Every row has a hidden score. In each pair, how much higher is the second row's than the first's? 10 means about the same, 20 much higher and 0 much lower. The score is a weighted sum of the row's numbers plus the product of two more (or one squared), each taken from its middle value.
-21  17   4 -44  -8 -16 -21 -37   1 -31  -6  -1  12 -14 -28 -38
-27 -14 -44 -10  49  -6  58   9 100  19  22  24   3  21  29  54: 11
 20  15  31  -8 -33 -46 -28 -48   4  -4 -70 -71 -31 -39 -46 -38
-51  -7 -31 -31 -46  29  -9  53   2 -18  20  47  41  15  28 -19: 9
-35  -5 -20 -15 -12  37  35  14   9 -17 -10  20  32  46  -5  -6
  7  -2  20 -13  21  48  -7   4  23 -41  19  17  26  39   1 -34: 5
-31   6  45  10  26 -25 -38 -19 -29  -6 -44 -45 -46 -48 -46 -26
 16  24  36  37   3 -42 -23  -7 -75 -47   1 -36 -29 -42 -48 -11: 10
 56  59  63  50  30 -53 -30  38  51   4 -21 -35 -53 -46  -3  -5
-15 -18 -36  -8   4  56  36   2  -3 -58  51   7  24  -4  23  46: 8
-37 -55  -1  40  89   0   9  25  -1  21  26   6 -24 -12  39  21
  4  34   1  62   0   2 -18   6  41  49 -25 -26 -16 -28  -2   8: 17
 10 -48   2  28  -3  11   7  48 -19  25  23  89  34  77  33  68
-39   3  11  29  31  84  17  46  56  -6  31  54   9  34  32   5: 8
 -5 -24 -67  -2  -9 -31   6 -24 -66  31 -52 -33 -21 -17 -13   1
 58  42  41  53 -56 -62 -56 -29  -2   4 -55 -58 -52 -49 -65  -4: 10
 21 -66  -7  -9  24  26  39  23 -11  42  -1 -16  -6   0   4  59
-17  14   3 -44 -51 -20  13 -46  49   5  12  16  17   5 -17  -3: 12
  7   1 -20  50  19  -4  32  50 -11  16  49  41  22  30  23  37
 30  46 -29 -62 -24  26  29 -51   1  10 -24 -13  19  30 -48 -14: 16
 -7  36  13  19  12 -37 -16 -44 -15  -2  -2 -28 -29 -34 -16  45
-12 -11  31   0  11  34 -25  15 -11  70   9  17  43  54  28  56: 7
  10  -63 -100  -30  -25   19   27  -21  -42   36   12   25   20    3  -14  -64
 11  17  -9   3   4  52  49  84 -26 -18  13   9  -3 -25  26  11: 14
 -5 -39 -35   7  41  17  17  16   6   6  35  46  28  32  20  39
  9 -64 -65 -38  10 -13   8  23 -17 -59  -9   4  21  28   5   1: 12
 -6   2  -3  24 -36 -25   9  25  22 -13  -4 -12 -36 -46   0  37
 22  71  34   8 -58 -66 -80 -68 -32  25 -50 -57 -54 -67 -39 -57: 12
 51  49  32  52   2 -28 -30   9  -1 -70 -33 -51 -58 -47 -10  10
 43  15   4  -2  -9  -5 -24  12  15  16 -17 -42 -27 -13 -16  -2: 9
 54  35  41 -19 -21 -43  -7  13  14 -34 -56   0  -1 -33 -24 -48
 32   9 -62  -7   2  27   8   2 -34  51  16   6  29  25  -3 -27: 8
  3  18 -10 -11 -24  49  13   5  10   9   8   3  37 -21   2  11
 21   5  34  41 -58 -59 -65 -40 -44  12 -62 -62 -58 -63 -80 -21: 11
 38 -10  25  36  26   6  11  13   8   7  -1  -6 -11 -17   2  27
-28   7 -40 -21 -10   4 -39 -27  27  15  -5   6  -9   4  -4  13: 11
 27  -3  27 -28   8  24  -2  -1  -7  40 -38   8   0 -14 -30  13
-100    1  -71  -43  -34  -20   14  -16  -31   18   12   32   55   24  -29  -71: 10
-32 -31  15  39  64  39  64  70  -6  75  75  53  64  75  62  -7
 27 -28  -8  27 -12   5   0  32  10  -6  17   4  -6  -1  41  -2: 9
 -7 -11  -1 -64 -21  27   3 -37 -10   3   1   0  35  15   5   0
 16   5   7 -15  35  23   2 -25 -55  45  18 -13  19 -14  56  18: 12
 24 -10  41  20 -49 -33 -17 -12  11  12 -11 -25 -39 -23  19  41
-22  15  -6   9  19  -7  15   7 -29   4 -22 -21 -15 -32  57 -42: 10
 18 -40 -55 -10  33  53  10 -11   8  39  -4  38  30  50 -32 -28
 14  -4  17  19  33   5 -14   6   8   7   3  27  38  57  33   4: 11
 -2   3 -15   5   8  42  19 -11 -28   4  -3  34  -6  -4  12 -22
 -3 -18 -10 -23 -10  34  -8   2 -24 -44  -8  31  35  19 -35 -39: 7
  2 -20 -19  -9   3  31  -4 -52   0 -15  12  12  48   9  -3   7
 11  32 -22   0 -39  29   4  12  19 -37  27  12  15  -4 -17  80: 11
-10 -23 -20 -18  12  22  23  13   1  12 -13 -15   7 -17 -16  22
 -3 -15  18   3   6  25  13  60  -3  17  58  25   6   9  20 -22: 8
-45 -67 -32 -14 -19  -6 -25   8 -10 -30  16  31  13  14  29 -18
-43 -14 -29  -7   8  44   2  -8   3 -32   3  48  27  24   7  29: 8
 42  -8 -26  56  41 -35  -8  48  -5  41  16  -1  -4  12   4 -26
-15 -50 -16 -54 -32  10  39 -15 -16  23   6  56   5  36 -27 -37: 14
  1  -3   7  10 -36 -23 -59 -65 -73 -33 -46 -29 -20 -38 -56 -17
 55  25  31  75  24 -20 -19  52  36  20  14  22 -28 -14 -35  -5: 6
-41  39   8  32  33 -17 -29 -10  -6   4  25  -9  -1  -8  17   3
 24   7  24  42   4 -20  17  44  -6  43 -12 -13 -27  36 -17  20: 9
  5  -1 -34  -7 -34 -24 -36 -24  15 -19 -12 -39 -23  -8  -8   9
-28  19  23  16  -8 -26 -37  24  -2 -14 -23 -39 -22 -28   7  -5: 14
-41  -8 -13 -14 -38  35  44  45 -19  28  29  22  73  59  26 -27
-26 -29 -39 -19   0  71  39  28   2 -16  23  31  15  48   6  -3: 3
 -3 -41  30  -1  16  21 -15  43  27  30  25  25  36  -9  46   7
  6  17  -2 -56  -4  18   0  66  45  22  25  16  31  44  29  33: 9
-12 -22 -38   0   1  40  55  67   5  29  56  37  35  -6  30  27
 64  11  33  28   7   8 -13   8  25 100  22 -23 -12  -7  -6  55: 14
 57  23  66  20 -60 -31 -46 -51 -13 -40 -68 -50 -64 -41 -64 -58
-44 -47  -5 -12  42   0  22  41  64  27 -28  -9  16  11  -7  32: 8
-19  73  62  55   5 -44 -29  -4  28  13  -1 -41 -47 -10  22  -8
-31 -16 -84 -17  13  26 -26 -23  -7 -15 -22 -11  38  20 -23 -56: 4
 10  16  30  10  50  44  67  55 -33   8 -14  27   1  43  37  52
-22  10   4 -25   5  -5  23 -30 -17 -56 -54 -11 -12 -27  15   1: 10
  7  -8  12  14  -5  65 -17  19  27   8  29 -11  33   2  -9  19
 23 -30 -21  51  -7  18  15  63  -9  84  26  -2  16 -16  38   0: 12
  0  20  30  68  21   0   3 -36 -49 -66  33 -20 -41 -27  56 -10
 -2 -34  -5 -32 -31  24  19 -35 -61 -55  -9  19  16   6 -22   5: 11
 31  23  -1  -7 -30   6  11 -18  -2  33 -23 -32  -9  -5  10 -15
  4 -32 -45 -33  11  22  -2 -37  46 -13  -3  -8  33  33  13 -25: 4
36  1  8 34 38 21 48 57 16 18 26 -9  4  7 35 22
 -6  29   1 -24 -20  -2 -29 -32 -28   9 -37 -36   4  16 -14  25: 14
-21 -46 -44 -65  38  70  -4  -8 -36  73 -40  16 -11  70   3 -44
-42 -16  33 -21  53  34  42  15  11  54  20  -5  22  62  13 -39: 12
-58 -71 -41 -23  25  -9  18  10  -9  59  -8  49   4  26  -2  10
 15 -30 -16 -39 -65   7 -11  -2 -22  -8 -18   3   0 -11 -14 -21: 12
-40  48  39 -17 -34 -21 -37 -24 -51 -16 -53 -48 -39  -8 -68 -36
  6  37  45  38 -80 -57 -61 -29 -34  -9 -60 -58 -51 -55 -34 -44: 12
-32  34 -27  17  -2 -21  -8   4  23 -43  -4 -24 -19  -3  -4   1
-38   1 -24 -40  21 -10   2 -46  10 -12  -8  11   0  -5 -13 -16: 11
-26  41  43   3 -41 -34 -48 -45 -60  -1 -49 -48 -17 -10  15  10
  9  10 -29 -40 -22  23   0 -18 -35  -1 -39  20   6  15  11 -24: 4
 -6 -17  10  -1  18  10  70   3   8 -37  36  10   1  30  28  21
 42  37  20   9 -11  27 -15  40 -36  55  39  -7 -25 -24  40 -22: 10
 13   6  13  25  12   0  28  47  52 -15  22  40 -18  -9 -14   2
 -4 -13 -15  10  31 -15 -26  15  12 -29  15 -26  -7 -29  -2  36: 9
 21  20 -30  49 -12  59  44  -2  32   8  67  39  43  16   2 -30
-75   4 -26 -48 -15 -18  26 -12  16 -22   1  -6  14  -2  -6  21: 13
-12 -11  22   1 -13 -44 -13 -22  33 -31 -43 -25 -14 -19 -41 -31
-56 -38 -45 -17  13  14   4  33  70  39  46  77  54  27  49  33: 7
 50  13  29  48   5  -1   7  73  19  14   8 -10 -17 -24  18  51
-63 -17 -27 -30  20 -33   7   9 -21  62  41  -3  53   8  13  19: 12
 66  43  35  33  -1 -37 -39  26   5 -21  48 -13 -49 -22 -41  18
 12 -26   5  26  20 -13  15  10 -19 -26  17  17   7  48  -5  58: 13
 22  23  27  24  22   8   4   1  60  43 -25  28  11 -11  19  -6
 18  47  60  35 -30 -44 -48 -11  22 -80 -47 -56 -55 -44 -53 -12: 7
 -6 -51 -18  -3  59  11  25  22   1  29  12  39   3  26   9  25
-22 -53  17  28  39  23  27   0  61   0  14  51  19  19  75 -22: 11
-13 -12  14 -51  -8  46  19 -34  15   1 -33  39   5  11 -28 -15
 28  42  40  49 -43 -52 -14 -10 -20 -36  -4 -27 -38 -30 -24  30: 11
 41  46  46  40   9 -49 -57 -27   2 -21 -26 -60 -53 -62 -58  28
 89  15  29 -29 -22 -45 -43   6  -2 -12 -29 -22 -32 -60 -25 -10: 6
-20  -5 -30 -25 -35 -22 -15  -4 -17 -68  -3  -5 -22 -10 -21  25
12 -9 -4 33 77 -5 32 17 32 12 13 19 15 64 27 26: 9
 13 -18 -15 -49  -5  33  -3  -5   4   3  42  16  33  17  32 -16
 21   4  50   1  22   1 -18  40 -17  32   5  -6 -23 -11   8  20: 13
-26  22  15  40  -7  12  43  59 -32  40 -39  44  10  18  16  16
-32 -19 -23 -24   0  20  -9 -20  -4  15 -29 -21  -9 -17 -50 -66: 3
 75  55  25  24   9 -47 -29 -42   9 -27 -48 -35 -45 -37 -10   4
-33  -8 -17  13  67  55  19  53  10 -12  47  33  34  42  30  15: 6
-42 -12 -37 -67   5  13  33 -30  22  -1 -22  -8  18  13 -32 -22
-70 -56  -3  26  80 -23  -1  44  47  68  70 100  14  17  44  48: 7
 13 -31   7  15  42  62  11 -14  24  24  52  35  15   0  45  27
 27  67  11  15  18 -27 -32 -28 -25  -1   9 -18 -28 -44  -8 -19: 14
 44  14 -26 -57  10  18  17 -26 -58 -10 -17 -16  -6 -18  30 -10
 40  10  33  29  17 -20  -6   8 -20   6  34 -15 -40 -21  -7  26: 8
  0   4 -30  22  28 -26 -10   9  -5  65  35  17  20  22  -6   2
 46 -21 -25 -15 -26   9  37  -7  -7 -11   7  25  37  -9 -15 -28: 9
  2 -13 -31  33  44 -12  22  43  22 -28  29  30 -10  58   6  29
-20  35  18 -44 -15 -42 -58 -36 -21 -24 -43 -39 -25 -42 -29 -55: 15
 46  50  36 -20 -49 -28 -36 -16   6 -84 -26 -42 -42 -41 -29   2
  5 -11   5  10  -6  14  -5  14 -10  25  -9   1  -6  34  27 -23: 10
  5 -29  12  -8   3  17   6  20  14  56  55  23  32  13  61  28
 34 -19  23   7 -31  38  41   9  44  25  35   2   8  16   7  -4: 9
-22  20  21 -17  -7  -7  10  13 -12 -13 -28   3  24  -7 -12  -5
 23 -28 -28 -23 -29  15  -3  -8  25 -43  26  10  70   5  10  46: 4
 60  66   8 -16   1 -51 -40 -21  34  -8 -52 -37 -41 -42 -67 -67
-49 -20  12 -35 -20   8  15 -18  29   2  10 -28  17 -20   1 -14: 11
-24  31   9 -52 -33  -3 -10 -50 -43  13  -3 -29 -23   5 -38  -1
 38 -20   0  13 -11  -4   4 -59  -1 -48 -28 -29  -2   5   6 -23: 6
 30 -31 -31  21  -3  11  -4  11  -3  24  -2  24  25  44  22   4
  2  38  23   6 -14  17 -25 -31  -8   1 -42 -21 -26 -30 -22 -14: 16
-18 -17 -52 -20 -21  19  -1 -28   9 -19 -35   8  18  30 -30  -5
-35 -73 -19  26  52 -19  18  11  30  -7   6  -6  -8   2  59  33: 10
 35  -9 -35  66   4  48  66  41  89 -18  53  50  22  46  44  61
 21  55  38 -11   7 -40 -28 -22 -25  21 -18 -18 -34 -15 -31 -29: 16
 18  -4  -1  -4   6  -9  -3   2 -10 -16  19  -7   1 -18 -25   6
  1   8  28  -1 -23 -16  13 -33  56 -13 -27  12  -2  -8  21 -13: 13
 18 -39  -5 -31  -5  29  31  49 -31  11  -8  37  34 -27   4 -31
 37 -33  28   8 -18  26 -24  14  55  31   4  18   1   0  38  77: 7
  5  22  -4 -21   6   1  34  -6  13  35  89  20  -1  21 -16  38
 31 -32  13 -61  16  -4   2  32 -54  10  71 -24  10  32  31  15: 9
 51  18  65   7 -32 -41 -31 -44  17 -38 -46 -49 -56 -53 -70 -24
 -5  35  37 -28 -75 -45  -2 -47 -24 -55 -13 -43 -30 -43 -29  18: 15
 28  80  80  73 -68 -63 -67 -61 -38 -46 -64 -80 -75 -70 -42  58
-25  21   1  -8  31  26   9  -5  35 -25  37  20  24  14 -12  89: 7
 -9  12   5  27  40 -32  26 -17  25  14  24 -17 -24 -31   6  30
 23  -1 -13  -4  -1 -12  37  46  36  46  12   1  -3  12   3  19: 7
-25 -22  -4  20  31  -9  13  -1  -6  10 -17  28  52  -3  26  17
  1 -27 -64 -41  19  33  31   3 -43  19 -24  10  49  15 -27  -4: 8
-52  11 -51 -53   4  25 -12 -12  -1 -39  48   5  24  45  25 -14
 -8  22 -14 -36 -47 -32 -34  -3 -52  23 -25  -4  -8 -25 -52 -41: 15
-33 -29   6   9  12  -5   4 -13  -5 -15  29  -7 -15   0  21 -20
-11  45  -8  -5   8 -31 -17 -33  25  28 -20 -14 -38  -6   0  16: 15
 62  77  84  80 -59 -84 -84 -89 -25 -39 -84 -84 -84 -84 -84 -77
-20 -19   5  -1 -32 -11 -49 -27  12  -6 -36 -34 -21 -52 -12  42: 8
 34 -46  -3  35  17 -22  24  25  23  15  52   7  -9  -4  66   3
  5  39  68  28 -39 -80 -73 -26 -37 -51 -43 -66 -70 -57 -75 -41: 13
 22   4   9  -5  25 -18  -2 -21  15 -45 -49  12   6  -9 -11 -19
 15  -9  29  -1 -29  22  43  37  53 -24   9 -30  -8 -18  36 -20: 12
  9 -36 -55 -18  -3  28   3  12  12  39  55  57  31   7  13  20
 52  70  43 -13 -37 -56 -66 -77 -20 -37 -47 -68 -66 -65 -41 -75: 15
-64  34 -51 -49  -2   1 -21 -16  21   5 -33   8  13   2  13  22
  -1 -100    4  -43  -17   47   47    5  -65  -33   21   32   34   52    1   18: 11
-71 -20  -7  -5  25  14  29   0  19  15  18  73  27  -4  21  25
-13 -49 -16   2  27   4   8 -23 -50 -57   0  -4  23  23  -1  13: 7
-25 -22  -7   4  20  13  60  20  11  11  43  13  14   0  34  51
 25  17  22  37  48 -21 -10  50  -1 -22 -10 -32 -19  -1  23  35: 8
-65  13  20   8  -3  -3  17  51   4  37  58 -12  -2  -2  35  63
-50  37  -7 -16 -21 -17  -9 -22  15  29  14  35  61  -3  -7  17: 12
  6 -13  -7 -47   5  23  30   8 -23 -22   8  40  32   4  22  -6
 25  10   9  32   3 -36  12  23  54  21  -6 -38  -1  -4 -33 -34: 8
 36  -1 -21   9  84   7  46   7  34  52  28  36   3  31  23 -38
 18 -44 -17  -4  21  37  30  24   7 -11   0  13  14  23  15  12: 8
 27 -14  12  -9  -6 -18 -48   5  -3 -12  -3   5 -12  29  12  -7
-34  -7  23  27  26  -3  -4 -29 -31  64  15  28 -24  36  35  -2: 14
